The rows of Y fall into 4 groups, and each row is roughly a mix of its group's hidden directions.
Y (142 x 10):
-.03,.17,-.20,-.53,.23,.03,.03,.19,.21,.20
-.07,.23,-.10,.08,-.02,-.33,.21,.54,-.04,.06
-.12,-.22,-.16,.44,-.14,-.01,-.09,.02,.16,-.44
.00,-.14,-.31,-.18,-.01,.14,.36,-.31,-.27,.22
.02,.41,.23,-.09,.11,.33,.27,-.06,-.02,-.33
-.01,.24,.32,.00,.19,-.08,.24,-.23,-.16,.44
-.51,.09,.09,.10,-.27,-.20,-.12,-.19,.05,.28
.06,-.11,-.46,-.03,.37,-.02,.07,.20,.33,-.05
.01,.25,.22,-.13,-.08,-.24,.19,.48,-.08,-.25
.03,-.21,-.03,.06,.25,.00,.18,.06,-.41,.45
.02,-.07,.23,.05,.03,.09,-.09,.23,.05,.63
-.36,.17,.09,.44,-.01,.03,.08,.14,.21,.31
.14,-.14,-.11,-.14,.06,-.22,.06,.61,-.12,.12
-.02,-.08,.22,-.04,.33,.57,-.07,-.09,-.09,-.12
-.12,-.31,-.12,.04,.08,-.35,.13,.43,-.02,.25
.27,-.18,-.04,.21,.20,.10,-.05,.36,.26,.34
-.20,.10,-.43,.11,-.04,-.28,-.07,.14,.28,-.31
-.31,.19,.03,.21,-.11,.04,.01,-.35,.19,-.41
.24,.24,-.17,-.24,-.06,-.09,-.04,-.48,-.29,.06
-.34,-.09,-.42,.05,-.17,.20,-.03,.25,.28,-.07
.00,-.39,-.45,-.02,-.23,.26,.07,-.03,-.14,-.16
-.40,-.02,-.49,.05,-.20,.11,.06,.14,.22,-.08
-.30,.16,.08,-.29,.08,-.02,.11,-.35,.29,-.31
-.35,.54,.11,-.05,-.21,.00,.04,.01,.12,.19
.18,-.17,.35,.39,-.08,-.08,-.12,-.20,-.14,-.32
-.03,-.16,.12,-.09,-.27,.29,-.11,.23,-.50,-.06
-.26,.00,-.52,.17,-.02,-.13,.30,-.20,.06,-.03
-.45,.10,-.15,.10,-.29,-.04,.15,-.32,.06,-.26
.25,-.30,-.29,-.08,-.18,.09,.27,-.22,-.18,-.29
.07,.11,.30,.07,.18,.43,-.14,-.03,-.07,.41
-.19,.00,.37,-.03,.08,.06,-.13,-.55,.10,.08
-.16,-.38,.15,-.23,-.07,-.05,-.16,-.06,-.39,.30
.03,.11,.06,-.07,-.38,.13,.11,-.41,-.29,-.28
.02,-.06,.22,.01,.15,.02,.31,-.58,-.12,-.08
-.21,-.13,-.13,-.01,.06,-.47,.27,-.29,-.08,-.25
-.31,.05,.14,-.15,.07,.38,-.03,.21,.41,.16
.53,-.01,-.04,-.13,-.11,.25,-.31,-.21,-.08,-.06
-.37,.51,-.24,-.17,.01,.08,.18,.02,-.07,.05
-.32,-.10,-.01,-.23,-.23,-.07,.12,.49,-.10,.20
.28,.10,.04,-.01,-.03,-.29,-.31,.39,.31,.05
.29,-.40,.06,.38,.08,.27,-.05,.17,-.10,.12
.22,.10,.14,.36,.37,.15,-.01,.18,.30,.19
.12,-.32,-.47,.12,-.10,-.07,.01,-.03,.11,.38
-.10,-.14,-.10,-.05,-.22,-.41,.09,.14,-.39,-.28
.21,-.09,.01,-.06,.23,.20,-.03,-.33,-.36,.37
.50,-.11,.19,-.11,-.15,.09,.23,.20,.04,-.30
.04,-.08,-.05,-.36,.10,.07,.30,-.04,-.07,-.53
.11,.26,.04,.12,-.25,-.28,.30,.32,-.23,-.21
.19,-.41,-.09,.22,-.20,.20,.08,-.20,-.35,-.12
.46,-.17,-.18,-.39,.07,.05,.04,.24,-.15,-.09
.21,.00,.04,.16,-.07,-.31,.04,-.33,.34,-.36
-.05,.22,.15,.36,.20,-.20,-.23,.38,.08,.20
.33,-.05,-.33,-.19,.19,-.23,-.04,.01,-.39,-.17
.24,-.07,-.11,.12,-.05,-.14,.02,-.51,.26,-.30
-.34,.36,.18,.14,-.12,-.32,-.26,-.13,-.01,.17
-.20,.39,-.29,-.20,.22,.16,.19,-.17,-.26,.07
.04,.09,.13,-.32,-.40,.06,-.41,-.08,.12,.21
-.05,-.03,.09,-.29,-.29,.28,-.02,-.38,-.24,-.25
-.05,-.30,.10,.15,-.04,-.37,.03,-.08,.42,-.28
.13,-.12,-.20,-.20,.22,.02,.09,.04,-.57,.15
-.20,.13,.25,-.07,-.14,.18,-.28,-.21,.02,.47
.30,-.03,.15,-.06,.20,.29,.24,.45,.06,-.14
.07,.04,-.26,-.10,-.06,-.10,-.02,.55,.08,.35
-.01,.34,.32,.03,-.07,.04,-.11,-.49,.22,.08
.01,.24,-.28,-.32,.20,-.06,.02,-.43,-.15,.21
.03,-.44,.09,-.34,.07,-.02,-.30,-.27,.18,-.11
-.26,.14,.19,.40,.18,-.11,-.06,.33,-.01,.29
.00,.12,.30,.03,.25,.07,.12,.44,-.20,-.32
.50,-.43,-.09,.04,-.07,-.06,-.16,.11,-.04,-.17
-.28,.32,.39,.13,-.31,-.14,.03,-.20,.14,-.04
.02,-.19,.13,.02,.00,-.56,-.08,.08,-.14,-.35
.41,-.12,-.01,.16,-.17,.21,-.12,.47,-.04,-.09
.13,.31,.06,.14,-.05,-.54,-.01,-.07,-.29,.08
-.05,-.67,.08,-.02,.12,-.08,-.10,.17,-.03,.04
-.30,.01,-.20,.13,-.25,-.03,-.20,.17,.30,-.40
-.05,.03,-.17,-.43,.29,.24,.14,.11,.23,.29
-.14,.45,.21,.20,.29,.36,.08,-.06,.00,-.02
-.14,-.21,.25,-.06,-.39,.17,-.21,.39,-.15,.02
.42,-.18,.15,-.08,.08,.09,-.31,-.34,.02,.25
-.27,.49,.04,.03,.02,.18,.04,-.16,.36,-.13
.07,.30,-.09,-.26,-.23,-.03,.20,-.40,.29,-.13
-.21,-.13,-.25,-.32,-.02,.19,.18,-.32,.15,-.32
-.28,-.30,.22,.05,.10,-.42,.03,-.13,.22,.24
.14,-.38,.10,-.10,.00,-.21,-.14,-.36,-.01,-.39
.38,-.15,.08,-.04,-.35,.42,.11,.04,-.17,-.02
.31,.17,.41,.07,.30,-.25,-.18,.18,.02,.11
-.28,.28,.30,.02,-.05,.42,-.21,-.12,.03,.19
-.15,-.06,-.25,-.07,.05,-.01,.32,.04,-.29,-.49
.34,-.11,.41,-.17,.16,.23,-.05,.03,-.18,.28
-.40,.11,-.08,.35,.11,-.36,.05,.21,-.20,-.02
.12,.24,-.11,-.21,-.12,-.15,-.29,.23,.16,-.44
-.41,-.13,.01,.37,-.13,.32,.07,.04,.28,.00
-.37,-.29,-.04,-.13,.33,.20,.00,-.20,.17,-.27
.00,.15,-.19,-.34,.00,.47,-.19,.02,-.29,.10
-.09,-.14,-.23,-.42,-.09,.14,.03,-.22,.11,-.42
-.50,.39,.09,.02,.13,-.12,-.07,-.21,-.16,-.11
-.05,.47,.11,-.04,.05,.00,.18,.44,.20,.14
-.27,.20,-.22,-.24,-.06,-.13,.03,-.31,.24,-.37
-.17,-.40,.36,.31,.24,-.08,.13,.00,-.13,.12
-.15,-.22,.07,-.13,-.22,-.40,-.01,-.38,.01,-.29
.10,.09,-.09,-.20,.13,.18,-.18,-.41,-.46,.08
.06,-.51,-.37,-.08,.22,.25,.02,-.05,.01,.10
-.03,-.23,.08,.42,.18,.00,.45,.18,.14,.05
-.16,.16,-.07,-.46,-.11,.22,-.18,.07,-.39,-.02
.15,.17,.15,.12,.34,.35,-.18,-.23,-.26,.21
.18,-.22,-.16,-.07,.00,.00,.14,-.62,-.13,.01
.51,-.12,.12,-.14,.36,-.15,.04,-.18,-.15,-.10
-.14,.24,-.16,-.17,.09,-.39,.17,-.33,-.11,.28
-.10,.22,.34,.44,.28,.09,-.16,.15,-.17,.03
.21,-.43,-.25,-.06,.04,-.24,.37,-.08,-.15,.09
.11,.17,.16,-.12,.11,-.17,.26,-.36,-.33,.31
.04,.05,.32,.02,-.01,-.19,-.32,-.45,.27,-.09
-.04,.24,-.04,-.31,-.34,-.23,-.15,-.41,.08,-.06
-.30,.56,-.05,-.06,.15,.00,.26,.16,.07,.00
-.43,.06,.11,.18,-.30,-.05,.11,-.07,.38,-.21
-.35,.14,.33,-.23,-.21,-.16,-.29,.06,-.24,-.07
-.10,-.03,.10,.15,-.19,-.20,.08,.40,.48,-.08
.06,.10,-.20,.40,-.16,-.39,.08,-.05,-.34,.11
.36,-.34,-.03,.46,-.04,.04,.01,-.06,-.23,-.03
-.11,.49,.33,-.09,.03,.11,.11,.36,-.01,-.07
.39,-.11,.29,.11,-.31,.16,-.30,.20,-.01,.13
-.12,-.19,.36,-.05,-.23,.22,-.20,.16,-.33,.26
.47,.18,.10,.14,-.41,-.24,-.09,-.05,.06,-.06
.36,-.37,-.05,-.14,-.36,.13,-.11,-.26,.10,.07
-.33,.29,.09,.23,-.10,-.28,-.25,.26,.21,-.09
.05,-.13,-.24,-.48,-.21,.06,.04,-.24,-.22,-.26
-.06,.11,-.41,.11,-.02,-.19,.11,.15,.26,.44
.54,.02,-.02,-.02,.35,.13,-.17,-.10,-.20,.12
-.17,.03,-.32,-.12,.31,.03,.05,.17,.50,-.08
-.48,.09,-.08,-.06,.04,.06,.18,.42,-.16,.21
.16,-.43,.02,-.32,-.03,.00,-.32,-.25,-.17,.14
-.14,.06,.01,-.06,-.02,-.03,-.27,-.59,.25,.10
-.01,-.23,-.21,.14,.04,-.02,.23,.49,-.27,-.20
.14,-.35,-.16,-.07,.08,-.15,.12,-.34,-.07,-.43
.01,-.11,.06,.40,.07,.03,.24,-.44,.27,-.15
.22,-.04,.30,-.36,.31,.09,.15,-.36,-.05,-.02
.26,-.09,-.10,-.30,.15,-.20,-.02,-.24,.00,-.48
-.33,-.01,.24,.45,.05,.01,.13,.05,.16,.32
.02,-.17,-.18,-.12,.00,.02,.11,-.57,-.03,-.34
-.16,.54,.08,.06,-.29,-.21,.14,.05,-.04,.21
.09,.26,.03,-.16,.16,.34,-.27,-.30,-.34,-.02
.36,.06,.04,.05,.12,.01,.13,.34,.46,.20

Each list below has four rows that fit no group; the rest each fit one group, if only roughly. Name those rows in the order they come.
    K_961: .12,-.27,-.42,.28,.07,.15,-.03,.36,-.01,.14
    K_17: .01,-.16,-.32,-.16,.26,-.20,.26,.41,.14,-.09
    K_188: -.03,.18,.19,-.22,-.03,-.34,-.19,-.50,.03,-.07
    K_338: .21,.02,-.08,.21,.29,-.04,.25,-.46,-.12,-.25
    K_802: .07,-.10,-.03,.29,.24,-.49,.36,.00,-.04,-.02
    K_401: .13,-.05,-.14,.24,.08,.19,-.11,-.16,.38,.45
    K_15: .42,-.43,.18,-.16,-.19,-.08,-.07,.17,.01,-.18
    K_121: .10,-.05,.01,-.12,-.15,.07,-.61,.20,.03,.25
    K_467: .23,-.09,-.19,.01,.00,.34,-.05,.43,-.01,-.36
    K_268: .09,.01,.23,-.03,-.02,-.26,-.07,.26,-.01,-.57
    K_26: .40,.02,.16,.40,-.10,-.09,.00,.28,.29,-.03
    K_831: .02,-.06,.12,-.10,.00,-.07,-.47,-.50,-.07,.12
    K_62: .22,-.16,.11,-.27,-.22,.10,.09,.53,-.04,-.13
    K_456: .11,.02,.14,-.40,-.11,.10,-.18,.40,.01,.35
 -> K_188, K_121, K_268, K_831
    K_885: .02,.14,-.02,.04,.24,-.12,-.27,-.34,-.39,.30
    K_691: .00,.34,-.10,.44,.13,.00,.02,-.15,.24,.32
    K_854: .46,-.08,.07,-.20,-.16,.01,-.13,.14,.45,.00
    K_960: -.19,-.15,-.45,.06,.11,-.06,-.03,.26,.13,-.40
    K_99: .01,.56,.13,-.14,-.05,.24,-.04,.14,-.30,.07
    K_846: -.05,.06,.65,.16,-.12,-.01,-.13,-.15,-.06,-.11
    K_613: -.04,-.31,-.03,.12,-.01,-.37,.10,.10,.10,.50
    K_709: .33,.05,.13,.07,-.04,-.28,-.35,.22,-.07,-.37
    K_466: .06,.13,.23,-.11,.35,.20,.31,-.22,-.37,.04
    K_809: -.24,-.23,.28,.12,-.05,.41,-.12,.32,-.08,-.18
    K_587: .20,.26,.11,-.08,-.39,-.37,-.24,.17,-.10,-.11
 -> K_960, K_99, K_466, K_587
    K_276: -.32,-.11,-.37,-.07,.10,.20,.37,-.22,.13,.12
    K_30: .18,.16,-.13,-.04,.30,-.46,.17,-.24,.01,-.26
    K_783: .01,.44,.17,-.33,.04,-.10,-.25,-.14,-.23,-.21
    K_795: .28,.27,.20,-.02,.11,.03,.19,.32,.17,.39
    K_335: .01,-.14,.08,-.03,-.18,.03,-.01,-.52,.07,.43
    K_413: .52,.21,-.30,.03,.21,.04,.08,-.08,-.21,.15
    K_521: -.36,.01,-.02,-.38,.04,-.05,.27,-.12,.19,-.35
    K_59: .13,.08,-.05,.24,.03,-.03,.48,-.09,.27,-.35
    K_921: .36,-.02,.26,.08,-.01,.48,.11,.14,-.21,-.12
    K_439: -.10,-.16,.09,.11,.12,.43,.08,.18,.22,.43
    K_520: -.07,.03,-.17,-.01,.32,.08,-.01,.21,.42,.40
    K_794: -.34,.32,.11,.18,.05,.16,-.13,-.43,-.14,.10
    K_756: .35,-.04,.28,.03,-.16,-.26,-.32,.06,-.14,-.32
 -> K_783, K_795, K_521, K_59
    K_560: .30,.06,.06,.01,-.06,.05,-.05,.18,.51,-.36
    K_144: .33,.10,-.29,-.30,.10,.16,-.16,-.40,-.07,-.09
    K_891: .19,-.23,.55,.05,.08,.25,-.07,-.19,-.10,-.14
    K_821: -.26,.15,.22,-.30,-.02,-.42,-.12,-.14,-.01,-.30
    K_825: -.09,.10,-.31,-.04,-.01,-.05,.06,.08,.47,-.43
    K_791: .13,-.17,-.18,.04,.19,.40,.31,-.29,-.05,-.26
    K_486: .43,.22,.14,.01,-.01,-.23,-.10,-.40,.01,-.20
    K_440: -.05,.07,.07,.18,-.03,-.13,.42,.26,.11,.45
    K_33: .56,-.15,.21,-.22,.14,.13,.00,-.08,-.05,-.22
    K_96: .28,.16,-.04,.31,.03,-.07,.06,.10,.41,.37
    K_707: .04,.01,.52,.22,.25,.04,.14,-.35,.04,.00
    K_600: -.20,-.21,-.25,.11,-.08,.27,.23,-.14,-.01,-.46
    K_116: .01,-.33,-.20,.43,-.09,.22,.08,.12,-.15,.30
    K_689: -.15,.04,.32,.03,-.37,.16,-.24,.31,.28,-.02
    K_517: .39,-.04,.00,.24,-.24,.16,-.03,.15,.19,.41
 -> K_486, K_440, K_33, K_600
    K_183: .03,.45,-.26,-.18,.02,-.02,.07,-.45,.11,-.04
    K_541: .15,-.16,-.49,-.06,.23,-.04,.27,.00,-.10,.31
    K_607: .29,.00,-.03,-.19,.46,-.08,.24,-.10,-.05,.34
    K_835: .51,-.14,.08,.21,-.18,-.09,-.13,.31,.08,.18
    K_986: -.19,.37,.21,-.22,-.25,.30,-.19,-.04,-.08,.26
    K_870: .31,-.08,.00,.04,.38,-.21,-.10,-.44,-.09,-.14
    K_167: .29,.12,.05,-.12,-.13,-.24,.13,.46,-.29,.14
    K_775: .00,.19,.35,-.01,-.03,-.27,-.20,-.21,.06,-.46
    K_442: .18,-.18,-.16,.31,.12,-.28,.30,-.02,.20,-.35
    K_547: -.07,-.52,-.23,.04,.07,-.02,.13,.22,-.14,.33
    K_345: -.49,.05,.05,.25,.20,.17,.20,-.04,.01,.32
    K_733: -.09,-.14,-.30,.15,.26,.24,.25,-.21,-.27,-.28
 -> K_870, K_167, K_547, K_345
    K_175: -.35,.37,.15,-.17,.06,.10,.11,-.19,-.27,-.29
    K_883: -.31,.10,.18,.40,.21,.11,.02,-.11,-.20,.34
    K_387: .51,-.18,-.25,.06,.17,.17,-.10,.30,.09,-.02
    K_242: -.21,.23,-.05,.38,.46,.16,.06,-.08,.18,.10
    K_958: -.14,-.38,-.30,.05,.03,.19,-.09,-.38,-.27,.08
    K_81: -.08,.39,.17,.00,-.09,-.13,-.11,.41,.07,-.36
    K_853: -.27,.36,-.25,-.04,.30,.32,-.23,.12,-.01,.03
    K_951: -.10,-.18,.06,-.26,-.30,-.16,.01,.45,.23,.21
    K_994: .24,-.10,-.13,-.33,-.07,-.18,-.03,.20,-.41,-.29
    K_755: .19,.12,.04,-.15,-.02,.05,-.41,-.45,-.14,.24
    K_496: .33,.07,-.22,-.18,.00,-.17,.00,.02,.13,-.54
    K_427: -.10,-.06,.17,-.29,-.08,-.39,-.12,.48,.02,.03
    K_438: .44,-.20,.25,.25,.00,.17,-.22,.08,.18,.23
    K_76: -.04,-.21,-.37,.25,-.08,.17,.12,.23,-.17,.39
    K_631: -.15,-.07,-.52,-.06,-.12,-.09,.26,-.17,.31,-.08
 -> K_81, K_853, K_994, K_631
    K_523: .22,-.13,-.31,-.48,-.05,.30,-.01,.00,.17,-.12
    K_173: -.03,.23,.01,-.19,.26,.24,-.40,-.25,-.07,.29
    K_262: .17,.11,-.27,-.05,.02,-.24,.16,.03,-.51,.23
    K_897: -.34,.37,-.12,.24,.20,-.16,.00,.20,.05,.30
    K_982: .17,.38,-.16,-.04,.05,-.23,.07,-.49,.16,-.01
    K_861: .14,-.14,.09,-.21,-.04,-.03,.24,.16,-.30,-.50
    K_621: .37,-.41,-.16,-.24,-.17,-.07,-.17,.08,-.25,-.01
    K_704: -.04,.04,.18,.25,.17,.30,.00,-.48,-.08,.27
    K_234: .44,-.20,.05,-.34,.07,.08,.00,.30,-.27,.02
    K_914: .30,.01,-.18,.08,.07,-.38,-.08,.08,.08,-.48
    K_257: .25,.18,-.22,-.29,.35,-.18,-.04,.33,.04,.20
    K_352: .08,-.29,.16,-.05,.16,-.12,.31,-.15,-.42,.27
    K_141: .00,-.18,-.57,.06,-.23,-.09,.02,-.03,-.12,-.30
    K_198: .17,-.11,-.05,.32,.06,-.41,.05,.10,.38,-.24
    K_871: .12,-.25,.14,.21,.36,.38,.20,-.03,.17,.22
 -> K_523, K_173, K_234, K_352
    K_637: .13,-.21,.16,-.26,-.26,-.09,-.33,-.39,.12,-.14
    K_477: .22,.00,-.10,-.45,-.13,.32,-.05,-.22,-.05,-.30
    K_973: -.11,.28,.50,-.03,.00,-.21,-.01,-.32,.00,-.19
    K_13: -.18,.09,.01,-.17,.03,.18,.13,.62,-.14,.07
    K_676: -.33,.21,.23,.41,.18,-.16,.14,-.06,-.22,-.12
    K_177: -.21,-.05,-.16,.14,-.02,.31,.03,.37,.18,.40
    K_418: -.28,.34,-.08,-.14,-.20,.37,-.33,-.07,-.04,.12
    K_91: .45,-.23,.27,-.06,-.25,-.22,-.14,.17,.15,.03
    K_978: -.08,.16,.19,.07,.31,-.03,-.46,.37,.12,-.04
    K_10: .17,.02,.14,-.04,-.30,-.43,.06,.40,-.18,-.06
    K_623: .11,.43,.30,.19,-.18,.19,.07,-.35,-.08,-.04
    K_159: -.28,.17,.36,-.12,-.10,-.10,-.27,-.41,-.02,-.13
    K_448: -.15,-.21,-.25,-.26,.18,.35,.02,.38,-.11,.13
    K_806: -.27,.11,-.46,.06,.10,.25,-.10,.26,.26,.04
 -> K_676, K_418, K_978, K_806
    K_677: .00,-.14,-.49,.07,-.31,.00,.17,.23,.23,-.16
    K_236: .36,-.40,.13,-.22,.02,.01,.14,.30,.06,-.23
    K_650: -.10,-.17,-.51,.20,.23,.07,.25,.04,.24,.07
    K_594: .28,-.20,-.33,-.28,-.25,-.12,.31,-.04,-.07,-.20
    K_566: .05,-.04,-.46,-.03,.07,.08,-.20,.08,.06,.50
    K_688: .18,-.02,.11,.13,.10,-.62,.09,-.12,-.20,.03
    K_974: -.04,-.16,.12,-.07,-.27,.18,.11,-.51,.27,.17
    K_850: .23,-.26,.02,-.25,-.24,.03,.17,.45,-.17,-.14
    K_154: -.22,-.23,-.11,-.27,-.40,.38,-.10,-.03,.03,-.14
    K_510: .03,-.20,.06,-.01,.22,-.37,.04,.13,-.50,.17
    K_36: .05,.02,-.08,-.19,-.18,.21,-.11,.38,-.19,.46
    K_306: .20,-.06,-.23,-.47,-.19,-.31,-.21,-.07,-.15,.07
 -> K_677, K_566, K_688, K_510
    K_392: .13,.55,.21,.09,-.09,-.01,-.02,-.33,-.04,.19
    K_545: -.23,-.24,-.31,-.09,-.14,-.25,.27,-.29,-.20,-.17
    K_279: -.05,.52,-.03,-.20,.02,.17,-.07,-.40,.04,.11
    K_39: -.17,.00,-.15,.32,.19,.16,-.24,.01,.07,.49
    K_278: -.22,.20,.28,.43,.18,.29,-.02,-.21,.11,.02
    K_25: -.16,.25,-.34,.16,.21,-.08,.34,.03,.00,-.36
    K_578: -.19,.14,-.01,-.24,-.23,.14,.22,-.13,-.39,-.35
    K_182: -.06,.09,-.25,-.32,-.18,-.09,-.18,-.09,-.13,-.49
    K_298: .04,.15,.26,-.10,.19,.20,.08,-.42,-.33,-.24
    K_882: .14,-.13,-.41,.05,-.29,.19,-.01,.19,.30,.27
    K_318: .09,.36,-.01,-.12,.00,-.28,-.18,-.17,.43,-.21
    K_340: -.12,.00,-.13,-.10,.47,.30,.01,-.30,.29,-.04
    K_449: .06,.45,.05,-.13,-.31,.12,-.06,-.02,-.33,.28
    K_656: .39,.22,.11,-.21,.30,.30,-.10,.00,-.08,.28
 -> K_298, K_882, K_318, K_656
